In the rows, zero is written as 128.
T: rows in several groups, each row roughly a mix of its group's directions:
T (126 x 14):
[[136 170 113 157 145  98  78 114 154 156 160  77 152 153]
 [125 117 146 118 133 175 158 126  80  87 130 163 116  65]
 [ 56 127 136 125 160 166 117 153  91  93 114 102 114 101]
 [142 152 112 123 183 122  82 101 118 150 142  61 151 145]
 [116 150 114 156  37 101  99 120 161 128 141 134 120 131]
 [127 154 119 154 110 111 132 154  73 178  78 160 104 155]
 [153 154 129 149  94 167 124 156  98  69 143 155 146  81]
 [ 39 119 148  87 117 148 150 132 111 110 117 149 100 133]
 [112 140 135  92  97  78 162 164 163  70 146 114 121 112]
 [159 151  83 158 139  69 168 144 157  93 111 145 149 130]
 [104 161 105  90 125 132  87 138 149  84 145  61 135 112]
 [174 164 125 155 103 109 131 155 105 154 177  99 109 176]
 [119 130 139 157  63  97 127 117  74 137 119 138  78 158]
 [ 89 159 126  75  85  96 156 163 159  98 148 118 106 134]
 [108 148 123  83 172 164 155 149 117 154 101  70 152 113]
 [113 121 138 155  58 118 124  78 150 120 181 153 130 108]
 [111 112 131  86 216 145 130 129 165 109 129 121 158 131]
 [ 79 131 134 155  87 104 133  89 130  89 149 189 132 147]
 [152  83 155 123 132 179 128 128  67 149  91 155 110 108]
 [ 24 139 154 110 122 139 128 139 119 107 119 135 113 135]
 [ 92 132 118 115  99 120 165  94  98  87 131 182 135  79]
 [130 126 106 178 146 203 120 139 148 122 129 154 159  86]
 [139  84 131  86 111 140 181 140  81 116 113 146  83 100]
 [143 130 185 164 105 119 102 123 164 134 191 152 155 109]
 [ 76 121 174 114  80  95  93 106  90 106 122 127  99 127]
 [125 127 140 119 109 101 131  93  84 105  92 152  51 119]
 [141 118 161 110 185  98 163 133 160 147 133  93 131 185]
 [ 88 153 141  51 132 120 128 137  94 119 179 112 148 126]
 [141 136 124 156  58 161  92 114 115 142 102 179 106 107]
 [ 90 102 129  93 142 101 136 160 171 150 130  75  94 165]
 [169 166 144 198 104 123 111 157 163 137 141 130 131  91]
 [134  91 178 124 120 166 133 124  84  94 148 187 142 107]
 [125 117 177 145 135  80 108 115 123 168 139  91  78 169]
 [183 101 139 112 144 102 166 125 137  93 107 175 119 177]
 [110 130 144 109 173  92 165  97 182 128 153 145 157 169]
 [ 94 153 159 149  84  81 126 131 140  99 153 179 100 151]
 [146 131  90 131 175 172 161  94 126  95  86 159 108 103]
 [101  94 162 141 126 133 142 107  76 113  83 154  72 108]
 [151  97 116 153 105  74 123 104 154  91 167 176 123 156]
 [132 120 146 106 202 138 165 167  99  95 124  98 153 114]
 [119 133 175 152  88 115  97 147  76  88 124 173 128 154]
 [127 120  93 141 179  82 114  83 125  98 162  89  99 121]
 [136 156 167 155  67 104  93 191 134 131 138 116 119 115]
 [125 133  71 159 152 143 194 109 165 144 119 162 125 106]
 [127 100 159 146  80 128 111  92 172 144 160 157 158  83]
 [130 158 101 145 166 178  93 142 152 163 102  76 104 132]
 [139 137 130 185  46 111 123 126 114 147 108 157 109 113]
 [ 92 140 130 105  83 157  96 187  92 134 100 112 108  96]
 [124 120 142 195 157 121  69 100 121 119 129  91 165 114]
 [156 110 132 151 156 170  85 139  91  96  86 113 154  86]
 [148 103 138 109 159 184 137 142  73  69 116 142 126 113]
 [134 122 128 131 208 158 109 142  95 114 128  74 139 102]
 [133 151 158 117 186 143 138 144 144 163  92  82  97 168]
 [152 152  73 135 149 169 101 155  84 138 120  83 108 103]
 [159 120 127 186 141 169 142 120 140  62 148 163 125 109]
 [126 135  96 153  86 121 111 162  92  85 117  89 102  77]
 [210 126 127 151 157 112 113 105 151 165 148 116 161 144]
 [123 138 153 170  51  96 113 124  88 134 129 149  98 145]
 [ 61 152 178 122 116 108 158 141 109 100 123 156  89 111]
 [146 164 139 170  76 128 135 164  75 118 134 178 127 124]
 [106 124 108  83  78 111 190 133 140 118 136 163  87 136]
 [171 132 101  94 171 150 118 151 138 120 155  69 149 165]
 [133 183 139 139 144 122  90 111 109 172 150  65 157 133]
 [160 114 109 165 168 125  94 112 137 147 177  79 170 124]
 [159 125 152 113 116 140 117 131  39 120  91 125 115  92]
 [126 192 167 139 129  88 111 166 109 138 164  91  99 130]
 [116  70 121 111 174 132 150  81 136 155  97 103  86 142]
 [107 174 149  94 167 135 173 143 164 151 104 107 135 173]
 [ 91 100 132  84 210 134 129 107 158 109 112 113 133 132]
 [135 151 120 172 108 100 100 114 152 174 189  89 118 143]
 [ 99  97 166  94  63 107 156 127 131 113 160 132  88 113]
 [141 112  71 162  94 133 143  91  86 163 135 132  81 120]
 [111  84 109  90 152 143 163 169 178 125  95 120  95 152]
 [ 64 110 136 124 115  85 175 130 112  74 110 145 111 114]
 [129  82  80 131 135 114 162  83 169  93 140 173 121 124]
 [ 99 144 150 123 151 157 107 144  92 169 120  56 122  95]
 [148 113 177 120 140 121  75 139 115 125 112  57  93 126]
 [139  75  90 135  88 106 121 116 164 102 127 175  84 142]
 [117 118 169 107 121 147 156 184 162 142  84 146  94 168]
 [188  99 127 166 117 139  97 128 118 109 117  87  94 177]
 [176 141 135  69 158 133 104 148  85 157 114  81 126 135]
 [112 105 145 103 155 126 153  65 179 136 156 154 156 161]
 [161 152 137 138 193 126 116 164 185 148 145 101 158 132]
 [157 146  94 108 172  90 167  85 150  97 140 134 152 164]
 [103 150 141 123 140 102  73  75 126 166 119 105 156 175]
 [ 99 170 159 111 148  93 122 139 126 159 160  64 152 152]
 [129 157 161 167  81 133  69 120 116 179 126 120  97 133]
 [143  87 110 117 207 125 165 144 161 102 131 103 128 149]
 [117 175 143 140 119  99 103 199  83 136 100 100 113 126]
 [171 145 178 132 169 142 122 181  88 117 169 129 134 143]
 [111  96 136 122 142  95 129  76 153 145 170 105 108 191]
 [159 159 110  94 177 144 148 163 145 157 170  85 150 115]
 [131 156 138 101 104 111 163 150 178 128 119 170 148 192]
 [131  79 131 120 166 119 144  82 154 159 153 106 106 186]
 [ 52  97 158 114 107 171 132 119  95 122 118 151  97 117]
 [148 178 144 140  90 115 125 151 154 109 124 189 137 180]
 [ 84 130  80  73 120 147 146 145 171 159 109  90 132 134]
 [157 127 104 160 109  99 117 123 176 178 139 124 148 190]
 [107 137 157 154 116 109  78  81 164 158 169 106 153 157]
 [141 153 100 121 110 171 133 162  94  84  92 138 138  69]
 [119 181 153 140 118  69 130 179 161 150 150 121 132 161]
 [128 135 127  99 190 114 118 131 171 134 172  92 154 175]
 [ 82  86 136 123 115 136 134  79 118 110  82 146  92  82]
 [145 126 109 139 158 209 118 166 120 125  81 128 122  98]
 [109 152  97 114 124  52 164 140 139  71 119 110 127 124]
 [119 171 131  98  71 164 138 168 126 146 102 156 174 129]
 [133  82 122 185 124 153 181 131 121 117 132 179 109  95]
 [100 169 144 110  92  75  96 121 144 161 157  96 122 168]
 [114 140 200 130 105 104  88 146  93 140 116 109  94  90]
 [125 194 168 149  83 149 118 153 130 138 123 173 161 143]
 [144 140 106 156 124 170  79 102  79 147 113 103 115  75]
 [143 184  67 142 167 107 142 138 165 149 143 122 142 163]
 [113  89  79 124  86 132 164  65 155 157 133 146 129 128]
 [ 43 145 148 131 145 144  90 138 130  87 129  96 140 116]
 [122 132 116  99 132  44 184 104 138 117 127 136 126 156]
 [162 159  72 181 128 152 171 149 134 106 126 165 137 137]
 [105  88 126  59 112 132  81 114 119 124  86  97 150 138]
 [167 107 106 110 123 122 167 122 115  70 122 190 163 125]
 [ 91 106 135 130 157 175  83  94  70 136 113  95 121 116]
 [114 118 150 133 146 160 160 156  85  76 115 165 138  75]
 [109 145 174 113  72  75 140 171 121 148 146 125  95 141]
 [119 120 174 123 199 156 154 150 123 149 101  83 106 128]
 [171 138 117  88 150  80 181 122 126 163 115 150 124 171]
 [132  72 169 162 117 129 163  89 137 127 136 190 125 113]
 [ 60 156 125 134 127  96 152  89 167 114 165 159 129 108]
 [ 77 169 124 108 152 139 114 168 141 141 111  68  90 135]]

which group is each row in? (one row of each group first):
[147 158 127 116 183 165 112 176 139 109  83 143 170 132]
<30>
[175 147 172 160 104 148 116 168  86 125 140 121 106  80]
<125>
[143  73  90 143  99 160 121 118 110 101 123 171 134  72]
<77>

[ 67 139 149  90 108  87 100 109  96  93 136 110 108 159]
<125>
[105 103 213 123  90 105 121 158  99 120 111 140 118 115]
<30>
[146  83  91  98  95 151 162 141 152 106  97 187 135 129]
<77>
[ 95 103 121 127 186 140 147 117 144 117  55 155 119 100]
<125>
[168 127  77  86 129 209 122 126 129 136 115 137 122 117]
<30>
[128 177 162 104 118 116  68 161 141 151 147  79 141 148]
<30>
[123  78 115  97 162 132 168 157 180 119 101 124  93 159]
<77>
[152 178  61 123 121 168  88 141 159 116 120 108 147 128]
<30>
[129 143 154  95  77  51 129 115 111 127 145 137 126 169]
<77>
[184 144 104 162 137 153 148 185 106 149  99 161 151 143]
<125>
[209 104 155 168 128 124  94 121 125 152 149 104 144 108]
<30>
